One vector is turned by the same rotation once a step. Each row is the vector after some number of steps, and that number follows the row.
The counts run from 0 to 969.
[ 0.01 -1.66  1.09  1.31  1.10  0.91  0.63 -1.26  1.75  0.32  1.93 -0.57
 -0.35  2.39  0.21  0.15 -0.92 -2.31  0.31 -0.68 -2.38  1.75 -0.17  1.26
 -0.79  0.58  0.61 -0.44 -1.92 -1.17 -1.53  1.15  0.73 -0.24 -1.75 -1.74
  0.73 -0.30  0.34 -0.49 -0.76  0.16 -0.98 -2.46  0.06 -1.58 -1.69]
558
[ 0.75  1.33 -0.02 -1.68 -0.12 -0.35 -2.82  1.25  1.95 -1.37 -0.85  1.46
 -1.44 -0.95 -0.70  1.91  1.35  0.89 -2.04  0.27  2.14  0.31  1.20 -0.36
  0.14  0.41 -0.60 -0.19  1.15 -1.54 -0.31 -1.05 -0.96  0.53  0.39 -2.12
  0.32 -1.44  0.11  0.51  2.49  0.35 -1.86 -0.72 -1.11 -0.58 -0.51]
617
[-1.21 -1.13 -0.37 -0.16  1.71  1.22  0.63 -1.85  2.46 -0.36  0.86 -0.51
  0.40  2.66 -1.20  1.15  0.25  0.72 -0.45 -0.37 -1.12  1.82  0.66  1.16
 -0.35  0.23  0.41  0.77 -1.60 -1.80 -0.17  0.61  1.37  1.44 -0.55 -1.97
 -0.33  1.54 -0.13  0.34 -0.57  0.11 -1.62 -2.48 -0.05 -1.08 -2.15]
374
[-0.07 -0.48  1.88 -0.64  0.57 -0.85 -1.48  0.12  1.01 -0.66 -0.38  0.67
 -1.75  0.95 -2.28  0.77 -0.83 -0.48 -0.40  0.77  0.95  0.83  0.13  0.83
 -1.08  1.79 -0.04 -0.36 -1.03 -2.78 -1.67 -0.96 -2.12  0.86  0.35 -2.69
 -0.11 -0.28 -0.87 -0.28 -0.04 -2.64 -2.14 -0.43  0.54 -1.25 -1.41]
358
[-0.54  1.56 -0.93  0.88  2.09 -0.20 -0.99  0.91  0.83 -0.20  1.51 -0.92
  0.10  1.33 -0.37  0.80  0.44 -1.11 -2.20 -0.14 -0.46  1.14  1.55  0.05
 -0.95  3.07 -0.44 -0.30 -1.15 -0.07 -1.34  2.38  0.68 -1.89  0.34 -1.07
  1.45  0.33  1.59 -0.16  0.15 -0.98 -2.10 -1.70 -0.17 -2.99 -0.10]
402
[ 0.64  1.22  1.79 -1.01  1.22 -0.74 -0.71 -0.52  1.21 -1.84  0.24  1.64
 -0.40 -0.38  0.17  1.92  1.07  0.70 -0.41  0.29  0.34  0.60  0.61  0.89
  1.72 -0.05 -0.48 -1.44  0.88 -2.23 -0.67  0.98 -1.97  0.64 -1.09 -0.90
 -0.84 -1.05  1.42 -0.66  4.00  0.68 -1.02 -0.18 -1.79  0.11 -1.90]
347
[ 0.33 -0.19  0.40 -0.58  0.02 -0.58 -0.30 -0.41  2.71 -0.88 -0.43  0.15
 -1.58  1.86 -0.66  1.96  0.51  0.36 -0.14  0.73  0.42  1.17  0.36  0.64
  0.74  0.88  0.53  1.13  0.67 -2.85 -0.10 -0.76 -1.48  2.30 -0.40 -2.34
 -2.30  0.77 -0.67  0.87  0.74 -1.47 -2.05 -0.43  0.33 -1.82 -2.56]
97
[-0.17  0.42  1.11 -0.13  0.16 -0.79 -0.49  1.55  2.02 -1.44  2.04 -0.39
 -0.98  2.03  0.53  2.09  0.32 -1.01 -0.96 -0.72  0.83  1.44  1.44 -0.09
  0.75  2.63  1.37 -0.94  0.96 -0.96  0.06 -0.23 -1.85 -0.46 -0.51 -0.65
 -1.79 -0.49  0.95 -0.85  1.17 -0.84 -1.54 -0.11  0.15 -2.43 -2.28]
579
[ 0.12  0.94  1.71 -1.84  0.20 -0.38 -1.32 -0.25  1.29 -1.34  0.30  1.38
 -0.02 -0.72 -1.37  1.95  1.14 -0.14 -0.61 -0.43  0.33  0.49  1.02  0.06
  1.44 -0.20 -0.71 -1.66  0.69 -1.34 -1.76  1.27 -2.18  0.16 -0.95 -1.51
 -0.06 -1.80  0.74 -0.92  3.25  1.22 -1.35 -0.57 -0.77  0.08 -2.11]
792
[-0.94 -0.23  0.46  1.75  1.27 -0.17  0.40 -1.79  2.49  0.73  0.17 -0.89
 -0.89  1.87  0.22  1.24 -0.75 -1.22 -0.50  0.38 -2.24  1.39 -0.93  1.43
 -0.97  0.45 -0.39  0.33  0.29 -1.80 -0.69  0.03  0.12  0.97 -0.69 -3.28
  0.29  0.85 -0.21  0.41 -0.17 -0.90 -1.01 -1.01  0.34 -2.61 -3.39]
105
[ 1.50  1.28  1.67 -1.18 -0.38 -0.60 -0.39  1.22  1.41 -1.37  2.59  0.73
  0.01  0.07  0.86  1.65  0.88 -2.32 -1.28 -0.41 -0.35  0.25  0.78 -0.48
  1.42  1.09  0.31 -0.74  1.42 -1.11 -0.83  2.03 -1.77 -1.41 -1.76 -0.16
 -0.07 -2.27  1.23 -1.15  2.72  0.56 -0.29 -0.09 -0.18 -1.26 -1.47]
57
[ 0.66  1.82 -1.36  1.24  2.41  0.42 -1.69  0.15  0.42  0.28 -1.21 -0.05
 -0.77  0.51 -0.61  1.54  0.63  0.38 -2.54  0.62  0.16  1.71  0.54  0.99
 -0.83  0.83 -0.96 -0.42 -1.81 -0.83 -0.81  0.68  0.82 -0.41 -0.22 -2.79
  1.66 -0.38 -0.27  0.22  0.31 -0.98 -2.64 -2.24 -0.80 -2.18 -0.29]
365
[-0.09 -1.38  1.72 -0.53  0.41 -0.09  0.44 -0.90  2.45 -1.11  0.95  1.07
 -1.73  0.22  0.66  0.13 -0.78 -1.25 -0.79  0.54 -1.57 -0.22 -1.22  0.41
 -1.06  1.52 -0.12  1.56  0.95 -3.73 -0.90 -0.54  0.26 -1.01 -0.87 -0.20
  1.10 -1.06  0.66  1.19  1.49  1.94  1.44  0.37 -0.47  0.42 -1.24]
73
[-2.05 -0.86  1.97 -0.42  0.88 -0.61 -0.70 -1.28  1.07 -0.48  0.05  0.39
 -1.77  0.71 -2.04  0.33 -0.97 -0.19 -0.28  1.01 -0.36  0.49 -0.09  0.64
 -2.09  2.44 -1.25  0.68 -0.48 -3.44 -1.34 -0.81 -0.73  0.18  0.95 -1.78
  0.75  0.44  0.03  0.44 -0.12 -0.52 -0.94  0.37  0.58 -0.99 -2.21]
256
[ 1.38  0.14 -0.41 -0.85  1.91  0.87  0.20  0.00  1.39  0.44 -0.04 -0.48
 -0.68  0.87  0.36  1.54  0.79 -0.83 -1.86  0.42 -0.72  1.99 -0.58  1.10
  0.65  2.30  0.46  1.89 -1.16 -3.63  0.09  1.09  0.41  0.72 -1.27 -2.73
  0.76  0.36 -0.37  0.89 -0.52 -0.50 -0.99 -1.86 -0.30 -0.99 -0.76]
178
[-0.39 -1.00  1.55 -0.22  1.11  0.43  0.23  1.31  0.89 -2.20  1.89  0.04
 -1.57  1.78  0.24  0.82 -0.42 -0.24 -1.12 -0.08  0.67  1.39  0.49  0.00
 -1.27  3.75  0.78  0.51 -0.36 -3.86 -0.49 -0.82 -0.83 -1.01  0.72  0.65
 -0.55 -0.03  0.39 -0.05  0.78  0.98  0.01  0.37 -0.26  0.12  0.19]
146
[ 2.09  1.30 -1.04 -0.42  1.26  0.61 -1.58  1.06  0.77  0.26 -1.20  0.91
  0.24 -0.69  0.27  0.47  1.88 -1.32 -3.58  0.20  0.04  1.09 -0.49  0.96
  0.67  1.28  0.00  0.91 -1.29 -1.65 -0.69  0.61  0.48 -0.55 -1.31 -3.02
  2.29 -1.78 -0.05  0.89  0.67  0.35 -1.17 -1.91 -1.21 -1.31  1.23]
177
[-0.89 -2.66  2.24  1.58  0.41  0.20  0.09 -1.46  1.70 -3.34  1.66  1.61
 -1.37  2.31 -1.11 -0.10 -0.60 -0.10  1.09 -0.33  0.05 -0.13  0.08  1.20
 -1.90 -1.16  0.12 -1.35 -0.38 -0.68 -1.95 -1.91 -0.69  0.14 -0.08 -0.37
 -0.62 -0.89  0.86 -1.08  1.39  1.00  0.72 -0.67 -0.39 -1.15 -1.77]
118
[-0.81 -1.88  1.16  1.05  1.00  0.05  1.45 -0.76  1.53 -1.81  2.50  0.32
 -1.08  2.51  0.26 -0.57 -0.77 -1.57 -0.32  0.24 -1.66  0.42 -0.02  0.54
 -2.21  2.42  0.70  1.30 -0.45 -2.84 -0.87 -0.40  1.47 -1.15  0.50  0.52
 -0.05  0.65  1.39  0.66  0.35  0.48  1.06 -0.21 -0.09 -1.31 -0.40]
852
[-0.92  0.10  0.49 -1.70  0.90  0.70 -1.94  0.68  0.70 -2.46 -0.41  2.05
 -1.04 -0.19 -2.85  0.13  1.25  2.09 -1.82  0.13  1.08  0.17  1.39 -0.06
 -0.59  1.14 -1.22 -0.64 -1.52 -1.08 -2.01  0.35  0.31 -0.35  1.02  0.21
  1.05 -0.10  0.91  0.33  2.56  1.20 -0.74 -1.45 -1.89  1.06  1.48]
340
[-0.09 -0.77  0.30 -0.49 -0.14  0.39 -0.58 -1.30  0.94 -2.29  0.66  1.37
  0.13 -1.15  0.19  0.15  0.76 -0.66 -1.85  0.67 -0.92 -0.70 -0.86  0.29
 -0.92 -0.50 -1.27  1.02  0.61 -2.52 -1.28 -0.80  1.32 -0.79  0.08 -0.54
  2.67 -1.48  1.90  1.26  2.38  2.75  1.47 -0.21 -1.54 -0.04 -0.16]
519
[-0.49 -1.25  2.24 -0.22 -0.13 -0.56  1.11 -0.75  1.49 -1.88  3.24  0.93
 -0.05  1.67  0.23 -0.49 -0.23 -2.84  0.98  0.08 -1.55 -0.41 -0.33  0.40
 -0.79  0.63  0.16 -0.65  0.04 -2.03 -2.22  1.56 -1.12 -0.83 -1.23  0.34
  0.00 -0.92  1.85 -0.72  1.64  0.78  1.04 -0.18 -0.20 -1.31 -1.04]
677
[ 1.16 -0.79 -0.69 -0.66  0.53  1.91 -0.74  0.65  1.77 -0.96 -1.25  1.46
 -1.18  0.84 -0.45 -0.24  0.93  0.46 -2.71  0.23  0.90  0.15  0.11  0.77
 -0.88  0.40  0.09  1.37 -1.72 -2.03 -1.16 -0.42  1.79 -0.43 -0.79 -1.44
  1.40 -0.84 -0.65  1.34  0.79  1.70 -0.54 -2.93 -2.10  0.05  2.26]
630
[ 0.97  1.54 -1.55  0.35  0.92  0.69 -1.00  0.98  0.24 -1.62  1.51  0.15
  0.67  0.51  1.46  0.87  3.38 -2.15 -3.88 -0.10  0.82  0.57  0.18 -0.64
 -0.43  1.50  0.16  0.53  0.23 -1.36 -0.01  1.37  1.03 -1.53  0.07 -0.18
  0.82 -0.97  1.24  0.57  1.30  0.97  0.40 -0.60 -1.71 -2.05  1.85]
140
[-0.36 -1.39  2.58 -1.31  0.47  0.23  0.30 -0.60 -0.63 -2.03  1.69  0.82
  0.51  0.65 -1.54 -0.43  0.36 -2.71 -0.09 -0.52 -0.87  0.57 -0.96 -0.15
 -0.21  1.51 -0.28 -0.85 -1.54 -3.54 -3.03  1.84 -1.98 -0.21 -0.57 -0.31
 -0.10 -0.80  1.23 -1.43  0.25 -0.07 -0.08 -0.54 -0.05  0.23 -0.11]
603
[-1.44 -0.57  1.90 -1.39  0.50 -0.04 -1.79 -0.10  2.23 -1.93  0.56  1.42
 -1.33 -0.08 -2.05  0.90 -0.67  1.07 -0.51 -0.35  0.08 -0.38  1.27 -0.11
 -0.70  0.40 -0.69 -1.30  0.17 -0.87 -1.80 -0.14 -0.99 -1.58  0.56 -0.08
  0.45 -1.35  1.28 -0.22  3.25  1.65 -1.19 -0.38 -1.06  0.96 -0.95]
339
[ 1.29 -1.19  1.28  0.10 -0.54 -0.73  1.73 -0.10  2.52 -1.50  3.28  0.68
 -0.52  2.10  1.59  0.12  1.04 -2.95  0.05  0.09 -0.93 -0.49 -0.62  0.30
  0.33  0.26  1.51  0.95  1.54 -1.89 -0.48  0.58 -0.48  0.64 -1.28 -0.28
 -1.34 -0.12  0.93  0.34  1.58 -0.34  1.52 -0.24 -0.45 -2.19 -1.31]
575
[ 0.72  1.89 -0.70  0.87  1.48 -0.35 -0.91  0.52  0.54 -1.71  0.26  0.55
  0.11  1.91 -0.69  1.02  2.31  0.59 -1.46  0.01  2.07  0.81  1.21  1.34
 -0.08 -0.98 -0.20 -2.30 -1.04  0.70 -1.48  1.25  0.32  1.14  0.45 -1.24
 -1.01  0.48  0.91 -1.36  2.19 -1.35 -1.53 -2.07 -1.70 -2.14  0.68]
830
[ 1.32  0.10  0.27  0.32  1.41  0.56  1.20  0.75 -0.40 -1.95  2.12  0.70
  0.91  2.14  0.14 -1.03  2.03 -1.55 -1.12 -0.49  0.42  0.93  0.67  0.96
 -0.70  1.81  0.48 -0.34 -2.69 -2.03 -1.92  2.77  0.38 -0.14 -0.58  0.83
 -0.71  0.08  1.06 -0.84  0.92 -0.58  0.20 -1.70 -1.11 -1.10  1.89]
937
[-0.86  2.12 -1.37 -0.07  2.21  0.61 -1.32  0.60  0.31 -1.18 -0.06 -0.09
  0.84 -0.27  0.16  1.81  2.14 -0.11 -3.33  0.24  0.69  1.28  1.13 -0.56
 -0.74  2.31 -1.68 -0.51 -0.23 -1.56 -0.56  1.36  1.27 -1.19  0.87 -1.16
  1.32  0.17  1.11  0.20  1.63  0.72 -0.90 -0.60 -1.60 -1.29 -0.03]
328
[-0.80 -1.97  2.04 -1.24  0.13  0.69 -0.32  0.30  1.41 -2.87  0.65  0.28
 -1.66  0.46 -0.17  1.71  0.35  0.09 -1.18  0.24  0.40  1.07  0.07  0.36
 -0.42  1.78  0.09  0.59  0.04 -4.27 -0.43 -1.85 -1.45 -0.27  0.43  0.06
 -0.26 -1.06  0.08  0.37  1.68  2.67  0.16  0.62 -1.31  0.89 -1.27]
963
[ 0.24 -0.77  1.50  1.03 -0.14 -0.04 -0.70 -1.46  2.12 -0.87  0.15  0.43
 -0.91  0.13  0.50  1.72 -0.39 -2.82 -0.59  0.52 -1.42  0.26 -1.28  0.73
 -0.08 -0.96 -0.21  0.08  0.93 -1.69 -1.04 -0.21 -0.84  0.22 -2.16 -3.38
  1.90 -2.28  0.02  0.14  0.93  0.26 -0.29 -0.92 -0.16 -1.87 -3.18]
363
[-0.38 -0.01  0.89 -1.49  2.47  0.92 -0.06  0.13  1.13  0.07  0.48  0.03
  0.32  0.57 -1.26  0.85 -0.41 -0.56 -1.86 -0.60 -1.43  2.14  0.01  0.27
  0.59  3.26  0.10 -0.14 -2.20 -3.17 -1.25  2.95 -0.13 -0.99 -1.07 -1.49
  0.92 -0.24  0.56 -0.13 -0.39  1.24 -2.17 -1.88 -0.43  0.51 -0.67]
76
